In the rows, 128 means zero.
Each path below is one point turned by a fixed rotation once a step. After each direction that follows a path, write how fast that rotation turns it, in degrees per step (0 if it stays still).
Each turn is a multiple of 5 degrees from 10 to 175, or 0.
Each row of a path follows its step; steps can be skipped.
Rotation 1:
step 0: [119 127 139 131 122 110 114 140 122 125 135 135 128 126 121 139 131 133
 116 134 138 130 119 140 144 125 126 137 115 132 125 130 129 119 128 125
 143 129 121 129 120 133 116 133 125 112 131 116 128]
step 1: [130 116 133 134 129 115 152 138 126 135 139 130 141 123 133 123 122 131
 135 125 116 134 121 122 134 132 132 139 122 123 119 118 128 128 125 128
 131 127 126 118 132 121 110 130 132 110 138 123 132]
step 2: [127 120 136 128 138 123 126 147 121 128 138 130 128 118 123 121 130 120
 134 132 125 135 119 120 121 132 133 137 124 120 123 130 133 131 120 115
 124 119 132 134 143 128 144 103 126 123 122 131 139]
step 3: [126 126 136 139 128 136 133 143 127 132 129 128 127 128 113 155 134 124
 124 119 145 121 124 128 129 144 133 129 117 116 119 127 138 138 125 127
 131 137 134 131 119 129 140 128 120 126 129 125 138]
step 5: [124 123 138 134 140 126 141 127 135 105 126 122 125 117 142 122 123 121
 118 132 124 130 118 122 122 138 119 120 129 119 144 136 133 116 131 125
 122 131 145 129 128 132 134 122 126 122 116 135 129]
step 6: [122 133 140 134 128 131 120 119 130 132 133 120 142 127 136 131 133 119
 125 125 133 111 125 138 128 145 130 117 110 135 138 138 135 122 128 113
 118 125 125 142 118 126 128 130 133 123 116 120 134]
step 7: [133 120 117 121 136 123 136 115 120 125 134 117 139 122 121 127 139 146
 134 127 132 124 137 144 135 125 133 119 113 121 135 128 140 124 141 135
 124 137 130 140 135 121 117 130 130 118 131 121 128]
step 8: [125 129 128 118 139 129 139 124 136 124 134 118 123 127 132 122 111 132
 132 138 118 131 129 132 140 121 130 132 115 124 126 133 155 116 126 124
 124 119 133 126 138 122 135 122 116 135 129 124 112]
step 9: [114 130 140 126 116 131 122 133 129 122 138 121 117 122 130 136 136 123
 133 123 131 144 123 141 141 121 126 137 111 136 114 137 130 122 130 112
 131 132 130 136 118 120 133 127 132 128 123 129 116]
Speeds:
[130 132 127 131 130 125 127 128 125 126 132 129 132 127 130 125 129 129
 130 130 126 124 129 126 131 129 131 126 127 128 128 125 128 127 130 131
 127 123 127 129 126 129 127 124 132 126 131 124 131]  65
[129 126 128 132 128 130 129 129 131 128 128 128 127 130 127 128 130 127
 128 130 126 130 130 132 132 132 127 126 124 128 126 127 122 129 129 127
 126 132 122 130 128 127 124 129 127 130 132 130 131]  120
[126 130 130 129 124 129 121 128 128 130 127 128 127 129 131 133 133 125
 126 130 129 129 128 128 131 132 128 129 125 126 128 128 129 130 126 132
 127 128 129 128 127 128 125 124 129 129 123 127 125]  115
[124 125 128 130 128 128 128 127 127 128 132 124 125 128 123 128 125 127
 124 132 124 128 128 125 130 132 127 126 131 133 129 132 128 131 129 130
 130 125 130 131 130 129 130 125 126 129 129 128 128]  120
Rotation 2:
step 0: [131 132 140 126 124 146 135 117 130 133 122 118 130 135 136 129 113 128
 134 128 127 127 111 133 120 130 132 133 116 145 133 138 132 113 126 135
 142 135 119 132 126 124 144 125 124 145 119 130 127]
step 2: [133 144 137 127 137 123 121 130 114 112 126 133 116 127 109 117 123 120
 127 130 120 119 114 140 125 125 111 129 117 124 125 123 118 132 133 127
 130 125 144 125 129 122 132 131 115 120 119 132 134]
step 3: [125 116 131 126 122 129 153 129 136 120 124 127 141 122 117 128 137 122
 124 124 105 136 129 124 132 117 127 128 117 117 135 135 121 148 131 133
 134 129 128 130 130 118 125 138 123 119 142 131 126]
step 4: [144 129 129 140 120 120 134 116 129 124 149 130 135 119 132 126 124 145
 117 124 120 124 126 117 118 122 135 129 139 121 142 135 136 130 128 115
 135 132 141 133 130 128 141 126 127 138 119 141 130]
step 6: [124 128 144 123 135 132 136 135 134 125 127 135 127 134 138 117 117 126
 136 143 127 125 102 128 128 130 144 123 130 141 115 122 121 118 120 107
 123 133 126 134 122 118 124 132 124 128 125 134 132]
step 7: [132 136 135 130 138 135 140 138 125 127 119 120 129 125 126 124 131 104
 116 110 114 115 121 129 125 128 131 134 120 141 129 140 123 125 124 134
 125 137 125 124 129 137 126 124 124 129 112 111 129]
step 8: [121 140 118 128 135 122 128 136 120 142 127 123 123 134 115 123 136 133
 123 131 121 129 123 131 124 121 137 131 134 125 124 144 109 146 139 123
 146 126 143 132 133 110 141 129 129 127 126 123 132]
step 9: [140 147 126 133 125 127 135 118 135 117 117 133 133 142 128 137 129 129
 119 125 127 129 124 124 134 118 115 124 114 131 149 130 129 134 144 127
 131 131 138 122 124 122 131 138 119 126 137 147 132]
step 10: [125 121 148 121 123 128 136 125 138 115 141 139 118 123 123 130 134 131
 123 132 128 136 131 130 121 123 141 148 134 124 136 134 135 142 123 125
 123 138 124 134 126 132 130 139 133 134 138 143 147]
Speeds:
[129 129 130 125 128 127 131 125 125 129 127 128 131 128 127 127 131 126
 129 123 128 128 128 127 129 131 126 132 130 133 131 128 125 129 127 133
 128 125 123 125 128 131 127 129 129 128 133 128 126]  160
[127 127 130 126 133 125 126 127 127 126 130 131 130 125 130 131 127 128
 124 126 129 129 132 125 128 125 131 133 129 129 130 127 128 128 126 128
 127 131 131 128 124 131 130 126 127 128 125 124 129]  120
[127 132 130 125 127 129 128 127 130 129 125 129 126 126 125 134 126 127
 132 131 127 130 129 133 129 128 127 131 127 125 130 127 129 131 131 131
 128 130 128 125 125 128 132 127 131 129 125 131 129]  40
Rotation 3:
step 0: [130 115 130 142 133 126 128 140 128 132 124 127 132 135 125 139 130 141
 125 129 128 132 113 143 124 113 133 146 130 136 140 136 115 127 146 128
 136 125 129 113 134 132 117 133 134 137 131 126 138]
step 1: [139 133 117 129 125 131 140 144 122 135 109 126 126 129 130 130 118 119
 117 126 145 119 130 121 128 118 128 140 119 135 137 135 131 127 126 132
 123 134 117 126 139 136 143 139 129 127 146 128 128]
step 2: [136 132 121 145 122 121 131 135 127 128 142 127 132 128 142 114 128 131
 141 130 137 123 135 120 135 123 112 135 112 144 121 118 126 128 126 140
 125 146 134 125 132 120 127 128 117 131 128 133 120]
step 4: [132 117 125 120 142 124 126 126 133 150 122 127 120 119 125 129 130 136
 138 125 117 134 143 132 138 110 127 128 129 124 132 130 120 127 121 127
 128 117 143 147 118 120 123 132 123 140 141 126 129]
step 5: [118 118 135 119 123 132 132 128 127 115 114 127 135 125 114 130 115 115
 130 130 122 138 140 124 107 114 129 121 130 125 137 125 114 134 131 142
 128 128 135 133 125 121 136 129 117 131 132 142 124]
step 6: [123 136 134 129 143 131 122 136 135 122 132 116 121 128 116 131 118 136
 118 124 124 126 114 120 124 129 118 148 136 124 133 112 111 134 128 142
 121 135 135 137 134 128 125 129 134 125 114 136 124]
step 7: [127 149 122 138 135 146 126 140 131 131 120 126 123 124 137 132 124 123
 121 119 122 122 142 114 114 130 132 129 128 137 123 109 129 129 132 132
 139 113 129 125 125 131 132 126 144 119 127 118 133]
step 8: [136 128 126 136 126 134 120 124 145 131 142 120 119 106 133 129 129 116
 131 120 128 130 125 124 128 129 130 119 125 130 114 136 144 115 131 144
 140 129 144 127 136 136 124 120 134 128 140 136 125]
step 9: [130 108 140 131 122 132 130 115 143 125 131 137 125 138 121 131 132 117
 128 129 122 114 130 134 124 143 118 129 120 116 117 126 138 147 123 136
 124 120 133 125 129 130 136 119 132 127 144 125 131]
Speeds:
[126 128 127 129 127 131 131 127 125 125 130 126 129 128 125 127 127 125
 136 127 130 126 131 128 128 128 130 124 124 133 130 127 125 123 129 127
 128 126 129 128 129 126 124 127 129 128 128 126 127]  130
[128 128 125 127 127 133 124 131 129 124 126 127 127 131 130 132 126 128
 128 132 126 129 125 128 129 125 132 130 128 126 131 127 124 128 130 126
 130 127 132 128 127 133 128 129 127 123 125 130 124]  55
Rotation 4:
step 1: [124 125 125 134 136 130 112 102 123 125 114 133 130 131 123 129 129 121
 128 122 123 139 136 109 134 128 138 114 136 121 117 118 127 134 128 132
 120 135 136 133 119 118 140 147 130 130 127 129 123]
step 2: [134 137 134 122 122 121 128 138 140 119 136 121 123 137 126 129 124 129
 133 117 136 139 133 112 118 113 120 135 136 124 128 147 135 145 120 133
 137 125 138 120 136 118 140 110 135 127 130 125 126]
step 3: [122 130 137 129 133 128 143 119 143 119 138 140 137 115 142 125 138 127
 126 111 121 144 128 129 143 136 117 124 124 118 136 132 114 119 129 119
 124 137 130 141 128 127 126 130 119 143 130 125 130]
step 4: [123 131 123 139 120 137 104 129 119 109 129 133 122 119 138 140 113 118
 135 140 111 126 123 124 131 125 131 135 128 124 130 140 138 138 127 132
 122 146 126 127 127 111 127 131 124 124 127 122 131]
step 6: [142 130 124 130 134 126 124 129 136 120 125 128 138 132 134 109 121 113
 139 125 134 136 142 113 123 136 115 121 138 102 126 125 136 121 130 140
 127 142 136 137 122 127 122 134 129 132 133 136 126]
step 7: [120 126 122 126 123 138 118 131 141 134 132 143 123 124 132 138 133 122
 142 112 128 140 115 120 129 129 119 128 129 137 130 140 131 137 134 116
 126 121 137 133 141 110 128 116 134 121 117 120 110]
step 8: [114 113 135 137 135 125 141 127 132 112 129 128 133 127 147 139 115 141
 133 125 126 129 137 131 135 120 132 118 125 118 125 121 125 134 129 127
 127 143 135 136 134 127 136 119 130 138 123 125 153]
step 9: [139 135 114 135 138 133 111 121 119 121 139 138 136 136 125 126 127 116
 120 117 113 120 133 123 129 123 115 123 133 128 128 133 130 130 126 139
 108 125 123 119 122 112 133 122 119 139 136 119 129]
step 10: [130 137 130 132 116 124 135 125 132 130 117 137 132 123 119 125 125 126
 136 124 131 114 120 114 140 128 124 133 121 102 118 140 114 142 125 126
 139 126 149 135 136 125 143 129 132 123 124 134 126]
Speeds:
[127 126 126 127 131 123 133 126 124 126 129 130 129 126 132 125 130 132
 131 127 134 127 130 130 126 132 130 127 134 126 131 129 127 127 127 128
 126 130 126 127 127 128 128 128 125 129 128 127 129]  135
[125 127 129 131 122 129 129 125 129 128 124 127 126 123 128 124 131 126
 132 129 126 124 127 129 128 130 127 124 127 127 127 130 131 127 128 124
 128 126 126 130 128 125 128 127 124 128 129 130 125]  110
Rotation 5:
step 0: [129 132 141 132 122 123 125 132 118 125 143 132 121 134 142 132 123 133
 125 131 130 117 127 130 134 128 118 130 127 135 135 130 128 122 116 116
 109 130 140 114 112 134 127 137 132 115 141 133 135]
step 2: [127 130 136 137 132 128 124 128 132 122 129 126 132 122 129 128 127 142
 143 139 129 107 115 135 125 137 125 113 122 134 129 131 123 120 133 117
 134 116 125 127 122 137 114 118 126 123 124 124 109]
step 3: [126 135 144 122 115 123 117 123 142 135 139 133 125 132 120 130 122 128
 134 123 136 119 127 139 129 140 120 133 117 135 117 111 135 132 114 130
 124 137 138 120 127 138 130 131 132 123 134 130 137]
step 4: [130 117 121 132 128 126 120 137 128 125 132 134 120 133 122 140 123 129
 138 123 133 122 124 139 130 114 131 139 121 131 139 143 144 121 121 109
 126 128 102 122 133 134 131 128 129 125 127 130 129]
step 5: [113 127 126 144 132 126 122 121 128 134 125 125 131 128 130 126 125 134
 137 130 130 127 136 151 136 139 124 109 124 120 120 130 124 130 133 123
 122 131 123 119 111 132 115 129 120 127 114 120 132]
step 6: [134 128 138 123 121 109 130 126 125 132 134 130 139 140 118 123 125 139
 135 135 134 119 114 123 131 137 125 128 123 123 125 122 145 126 125 112
 113 126 137 131 137 139 134 131 118 125 132 118 132]
step 7: [117 132 131 137 123 131 118 137 134 147 123 132 113 130 128 137 127 133
 130 122 130 115 122 138 117 115 134 130 130 140 127 138 131 127 112 130
 124 121 117 139 122 130 127 141 114 125 131 126 138]
step 8: [130 125 124 145 137 125 128 121 117 126 133 133 129 113 129 128 124 129
 144 129 130 119 122 138 145 129 125 133 108 124 114 129 121 136 130 116
 129 144 125 136 121 131 129 139 125 130 127 121 117]
step 10: [125 133 136 139 128 125 134 135 118 135 121 152 115 137 132 134 128 131
 131 130 127 115 128 125 129 126 133 145 128 135 130 128 128 119 127 127
 126 135 126 113 121 144 128 127 114 117 133 117 138]
Speeds:
[130 128 128 132 129 127 130 130 124 133 126 128 128 127 131 126 129 129
 128 131 128 128 127 124 131 125 128 131 129 125 128 130 126 132 127 129
 127 128 131 134 126 125 129 134 124 127 129 127 129]  35
[126 128 133 126 128 131 125 129 129 123 132 128 127 126 126 123 127 129
 130 127 127 130 127 127 129 129 127 132 131 128 128 126 130 132 129 125
 123 124 132 129 128 126 126 130 130 128 128 125 131]  120
[129 125 131 131 126 130 129 128 132 130 131 131 125 130 125 131 130 125
 130 126 130 127 131 127 131 127 124 129 126 128 130 128 127 134 131 127
 134 129 127 128 129 127 127 128 131 128 126 131 127]  70
Rotation 6:
step 0: [129 126 135 125 139 123 139 133 119 128 133 135 119 134 133 129 131 113
 130 125 127 135 126 123 117 135 125 118 130 135 135 122 141 131 118 119
 122 141 115 128 136 137 137 130 138 138 129 142 136]
step 1: [124 127 130 139 134 120 137 143 131 136 130 131 126 136 123 129 136 107
 132 121 120 127 133 124 121 129 121 121 131 137 125 127 136 137 118 125
 119 133 120 124 130 145 129 118 125 129 137 138 137]
step 2: [119 136 136 135 144 125 135 132 121 141 130 126 128 126 135 128 130 117
 127 116 121 123 126 122 136 138 124 125 135 140 124 126 142 130 130 116
 115 132 130 116 130 136 124 125 134 123 134 141 137]
step 3: [123 133 132 124 138 134 129 134 120 128 129 138 127 130 130 132 140 112
 131 128 126 130 124 122 126 140 129 124 138 137 127 133 143 136 131 123
 128 138 133 122 134 135 133 131 145 136 146 137 142]
step 4: [124 125 124 130 137 120 134 135 136 130 128 126 139 126 117 125 142 112
 136 116 121 125 126 120 124 136 118 127 136 140 125 137 136 133 122 120
 128 137 131 122 132 129 129 125 133 137 149 130 130]
step 6: [119 124 127 133 134 127 134 141 118 118 131 146 128 119 121 136 135 124
 131 128 124 120 120 122 124 138 129 143 140 130 128 141 138 126 132 123
 127 127 131 117 132 136 130 122 132 140 138 135 138]
step 8: [130 116 129 133 134 122 138 131 115 121 135 135 117 120 129 134 139 113
 129 117 133 127 117 124 128 133 121 135 125 134 129 137 130 115 123 125
 130 136 116 121 136 120 118 130 131 134 136 142 131]
step 9: [127 116 124 137 124 119 133 146 126 131 127 136 115 119 124 135 134 117
 128 124 130 127 117 130 127 132 129 142 135 136 135 149 136 123 128 131
 125 129 123 122 129 138 119 121 124 123 137 138 132]
step 10: [122 123 124 131 126 119 130 132 123 134 128 128 122 113 133 126 122 121
 130 124 130 129 112 123 138 139 132 143 130 143 142 136 143 129 121 117
 120 136 121 119 126 130 124 134 126 122 135 135 127]
Speeds:
[128 134 131 126 130 127 131 127 132 131 133 133 124 128 130 127 128 127
 126 128 125 131 127 132 128 127 128 125 126 129 128 126 130 133 124 127
 128 126 128 129 126 131 128 127 128 128 127 126 126]  25
Rotation 7:
step 1: [138 121 137 128 120 118 121 127 131 123 132 120 120 123 131 139 132 117
 132 124 111 132 134 136 128 112 129 109 134 140 133 138 121 123 123 139
 124 138 127 126 125 133 124 132 109 125 129 121 129]
step 3: [135 128 131 133 128 135 115 129 118 138 134 137 119 124 125 128 142 127
 136 117 119 125 118 135 107 128 136 135 137 128 143 116 125 115 140 133
 133 127 137 133 126 129 122 123 124 122 134 134 137]
step 4: [135 111 135 135 139 138 125 122 136 129 136 131 139 122 122 133 119 123
 122 118 124 126 122 131 137 122 137 122 115 123 116 117 117 113 137 118
 129 123 132 120 118 126 119 127 123 116 123 133 129]
step 5: [133 127 135 125 125 124 133 133 131 116 130 149 124 127 110 121 132 124
 123 139 126 122 134 133 116 136 140 131 126 122 126 126 137 139 123 126
 132 127 126 122 125 126 112 129 125 112 109 136 135]
step 6: [139 120 133 125 137 123 135 123 132 115 136 132 130 127 126 141 136 139
 133 133 120 140 134 128 125 131 126 126 138 134 110 128 119 118 120 138
 138 140 140 128 135 140 114 139 129 127 133 131 133]
step 7: [131 126 127 131 137 124 122 130 138 131 134 123 113 131 119 132 117 135
 131 137 120 118 132 109 137 130 135 121 135 130 135 129 117 128 127 132
 123 138 116 122 133 117 116 135 116 127 118 115 142]
step 8: [133 132 129 129 123 124 136 124 123 135 132 133 130 139 134 138 131 118
 141 129 132 125 110 137 129 114 142 131 126 135 144 138 124 132 130 135
 131 148 131 131 135 135 107 120 126 125 128 131 135]
step 9: [132 138 149 142 120 139 124 121 134 139 128 136 138 124 124 123 123 129
 143 114 124 128 118 131 136 133 129 129 134 121 125 126 117 121 135 130
 123 123 129 136 124 128 117 149 121 129 130 128 134]
step 10: [120 115 126 132 116 120 123 125 133 135 126 136 128 108 122 140 135 122
 134 120 120 114 125 128 127 130 129 123 123 130 132 122 133 127 129 135
 134 132 121 124 108 132 126 125 121 115 114 142 138]
Speeds:
[130 130 127 124 125 122 126 127 130 123 129 129 126 130 128 130 131 126
 129 130 129 125 133 125 129 126 125 127 132 131 124 128 127 126 126 131
 129 125 127 126 127 126 128 129 129 128 130 128 126]  70
[126 128 130 124 131 129 129 128 128 127 129 130 126 124 129 129 127 135
 128 125 129 128 134 130 127 127 126 128 127 133 127 130 125 134 125 127
 130 128 128 127 132 127 128 127 127 125 126 125 127]  60
Rotation 8:
step 2: [122 138 127 129 125 136 117 136 120 121 144 134 144 117 129 135 119 142
 131 121 128 133 130 125 131 122 122 137 136 131 131 148 123 124 126 118
 121 129 128 137 125 135 124 133 123 131 145 127 119]
step 3: [125 127 124 128 115 132 130 129 125 127 128 147 144 139 125 121 132 121
 124 130 132 128 136 123 134 126 133 120 124 135 108 112 124 117 134 136
 133 135 134 129 131 136 134 122 115 109 125 124 130]
step 4: [127 117 134 150 131 146 123 124 133 131 129 126 126 121 126 129 112 133
 124 122 129 132 135 133 126 143 134 125 132 125 126 110 116 133 129 119
 129 115 121 131 120 128 134 143 130 135 131 129 122]
step 5: [133 121 123 113 127 129 122 131 125 123 132 125 108 141 125 121 115 129
 136 132 134 124 137 132 134 136 135 135 133 121 124 130 128 131 118 135
 125 140 124 131 143 146 128 115 134 125 130 115 124]
step 6: [131 122 113 135 145 112 115 135 122 126 127 121 133 130 118 129 129 117
 121 136 131 123 121 129 129 116 136 128 132 118 131 125 127 129 127 110
 129 116 135 136 119 129 123 140 128 114 122 123 124]
step 7: [132 133 128 128 133 135 127 138 142 118 112 130 127 135 131 138 136 143
 136 118 113 131 119 122 143 139 125 121 132 131 136 125 139 135 129 133
 122 139 130 133 135 140 127 137 124 117 128 132 125]
step 8: [139 126 120 132 119 136 137 137 126 136 123 120 124 119 126 105 140 123
 114 136 116 135 123 129 125 120 136 118 134 119 115 132 132 129 134 125
 133 126 124 116 134 134 119 135 127 137 131 127 138]
step 9: [119 124 127 121 132 123 132 123 136 132 119 126 120 112 140 126 127 120
 130 123 126 119 112 122 136 131 130 141 132 125 136 114 128 133 118 145
 126 128 118 123 124 116 141 130 141 126 119 122 131]
step 10: [142 132 126 119 137 117 134 129 138 123 133 125 123 127 130 127 128 130
 126 133 126 126 147 129 120 118 123 133 134 138 137 144 132 136 133 137
 112 109 131 133 129 131 121 131 132 140 130 132 141]
Speeds:
[130 129 127 126 132 127 128 130 130 128 126 126 133 132 128 127 126 122
 132 130 131 131 127 130 128 129 126 130 131 131 127 130 130 131 124 124
 124 127 129 128 127 127 130 125 131 130 130 127 126]  80
